500 stands for zero in the data rows.
Here are some points, one per row:
array([737, 453, 398, 533, 667, 618, 289, 451, 510, 447, 472, 659, 387])
array([401, 481, 613, 337, 629, 223, 328, 776, 598, 342, 475, 759, 454])
array([431, 478, 598, 423, 669, 497, 616, 341, 556, 400, 506, 728, 456])
array([253, 407, 496, 615, 469, 267, 539, 506, 447, 342, 663, 801, 546])
array([605, 476, 564, 673, 378, 572, 336, 379, 571, 550, 605, 310, 556])
array([650, 581, 507, 342, 566, 485, 525, 434, 576, 488, 415, 592, 585])
array([402, 487, 424, 474, 293, 484, 586, 719, 558, 470, 366, 472, 511])
array([587, 407, 568, 618, 407, 687, 524, 324, 606, 609, 610, 367, 691])
array([502, 512, 491, 887, 445, 691, 485, 528, 516, 436, 520, 373, 503])
array([316, 407, 447,  82, 295, 252, 571, 783, 638, 576, 359, 676, 487])
array([422, 520, 585, 394, 352, 181, 670, 693, 453, 555, 476, 473, 536])
array([278, 470, 585, 528, 581, 405, 664, 701, 564, 477, 399, 653, 513])
array([587, 449, 357, 416, 551, 701, 337, 319, 415, 342, 438, 584, 501])
array([440, 446, 443, 297, 479, 581, 463, 451, 451, 522, 415, 507, 684])
array([261, 553, 304, 302, 542, 134, 810, 610, 601, 423, 261, 285, 346])
array([133, 424, 678, 413, 166, 302, 613, 576, 606, 528, 292, 478, 530])
array([633, 545, 528, 366, 555, 512, 379, 365, 300, 498, 305, 456, 482])
array([568, 548, 713, 402, 469, 594, 545, 455, 519, 500, 719, 390, 553])
array([518, 535, 468, 451, 420, 241, 498, 383, 660, 491, 493, 651, 399])
array([472, 391, 203, 493, 657, 430, 515, 548, 470, 510, 562, 561, 389])
array([260, 592, 507, 459, 499, 324, 547, 681, 622, 516, 416, 608, 271])
array([501, 479, 408, 513, 502, 649, 459, 362, 445, 475, 568, 596, 595])
array([329, 660, 521, 493, 709, 119, 332, 590, 438, 348, 483, 623, 633])
array([441, 615, 727, 853, 261, 618, 521, 335, 535, 509, 615, 604, 374])
array([561, 573, 390, 547, 717, 526, 394, 482, 621, 374, 392, 552, 425])
array([495, 505, 318, 510, 534, 481, 498, 384, 475, 476, 393, 270, 453])
array([360, 299, 485, 505, 425, 368, 401, 681, 480, 408, 590, 507, 803])
array([649, 595, 503, 511, 669, 712, 470, 394, 574, 410, 426, 326, 602])
array([628, 503, 474, 588, 798, 302, 486, 387, 391, 524, 391, 490, 335])
array([839, 516, 644, 774, 662, 397, 555, 414, 353, 542, 679, 336, 417])
array([476, 501, 301, 419, 562, 531, 417, 332, 519, 473, 368, 464, 563])
array([224, 716, 601, 309, 428, 397, 527, 733, 383, 473, 411, 514, 692])
array([694, 548, 535, 464, 467, 415, 412, 319, 497, 594, 508, 325, 504])
array([458, 466, 505, 534, 402, 574, 582, 498, 505, 558, 560, 555, 390])
array([307, 576, 548, 317, 361, 349, 384, 526, 488, 358, 576, 559, 672])
array([623, 480, 573, 618, 474, 494, 518, 248, 581, 581, 613, 362, 586])
array([301, 420, 423, 240, 476, 383, 506, 662, 433, 575, 472, 660, 530])
array([579, 361, 671, 157, 565, 650, 171, 324, 611, 583, 436, 396, 622])
array([700, 410, 570, 909, 384, 634, 428, 542, 481, 612, 607, 269, 621])
array([562, 462, 500, 601, 472, 558, 532, 398, 423, 427, 518, 410, 215])
array([595, 381, 499, 713, 282, 555, 574, 568, 677, 486, 559, 384, 371])
array([415, 497, 456, 450, 570, 386, 344, 522, 574, 496, 334, 553, 518])
array([319, 592, 457, 626, 356, 324, 380, 452, 554, 456, 472, 391, 573])
array([584, 540, 481, 845, 536, 627, 555, 437, 503, 497, 507, 384, 363])
These points spread out most along one direction. How far along it is each point below, from 0 to 99? The average is 50, and the first point in the table lies past the average.
array([440, 446, 443, 297, 479, 581, 463, 451, 451, 522, 415, 507, 684]) 46
array([422, 520, 585, 394, 352, 181, 670, 693, 453, 555, 476, 473, 536]) 32
array([402, 487, 424, 474, 293, 484, 586, 719, 558, 470, 366, 472, 511]) 39
array([562, 462, 500, 601, 472, 558, 532, 398, 423, 427, 518, 410, 215]) 63
array([501, 479, 408, 513, 502, 649, 459, 362, 445, 475, 568, 596, 595]) 59
array([133, 424, 678, 413, 166, 302, 613, 576, 606, 528, 292, 478, 530]) 27
array([458, 466, 505, 534, 402, 574, 582, 498, 505, 558, 560, 555, 390]) 53
array([650, 581, 507, 342, 566, 485, 525, 434, 576, 488, 415, 592, 585]) 50
array([502, 512, 491, 887, 445, 691, 485, 528, 516, 436, 520, 373, 503]) 70
array([415, 497, 456, 450, 570, 386, 344, 522, 574, 496, 334, 553, 518]) 42
array([316, 407, 447,  82, 295, 252, 571, 783, 638, 576, 359, 676, 487]) 14
array([518, 535, 468, 451, 420, 241, 498, 383, 660, 491, 493, 651, 399]) 43
array([649, 595, 503, 511, 669, 712, 470, 394, 574, 410, 426, 326, 602]) 67
array([472, 391, 203, 493, 657, 430, 515, 548, 470, 510, 562, 561, 389]) 48
array([568, 548, 713, 402, 469, 594, 545, 455, 519, 500, 719, 390, 553]) 59
array([441, 615, 727, 853, 261, 618, 521, 335, 535, 509, 615, 604, 374]) 67
array([595, 381, 499, 713, 282, 555, 574, 568, 677, 486, 559, 384, 371]) 62
array([301, 420, 423, 240, 476, 383, 506, 662, 433, 575, 472, 660, 530]) 28
array([261, 553, 304, 302, 542, 134, 810, 610, 601, 423, 261, 285, 346]) 24
array([579, 361, 671, 157, 565, 650, 171, 324, 611, 583, 436, 396, 622]) 57
array([307, 576, 548, 317, 361, 349, 384, 526, 488, 358, 576, 559, 672]) 35
array([278, 470, 585, 528, 581, 405, 664, 701, 564, 477, 399, 653, 513]) 34
array([253, 407, 496, 615, 469, 267, 539, 506, 447, 342, 663, 801, 546]) 37
array([329, 660, 521, 493, 709, 119, 332, 590, 438, 348, 483, 623, 633]) 32
array([561, 573, 390, 547, 717, 526, 394, 482, 621, 374, 392, 552, 425]) 55
array([587, 449, 357, 416, 551, 701, 337, 319, 415, 342, 438, 584, 501]) 60
array([431, 478, 598, 423, 669, 497, 616, 341, 556, 400, 506, 728, 456]) 47
array([737, 453, 398, 533, 667, 618, 289, 451, 510, 447, 472, 659, 387]) 63
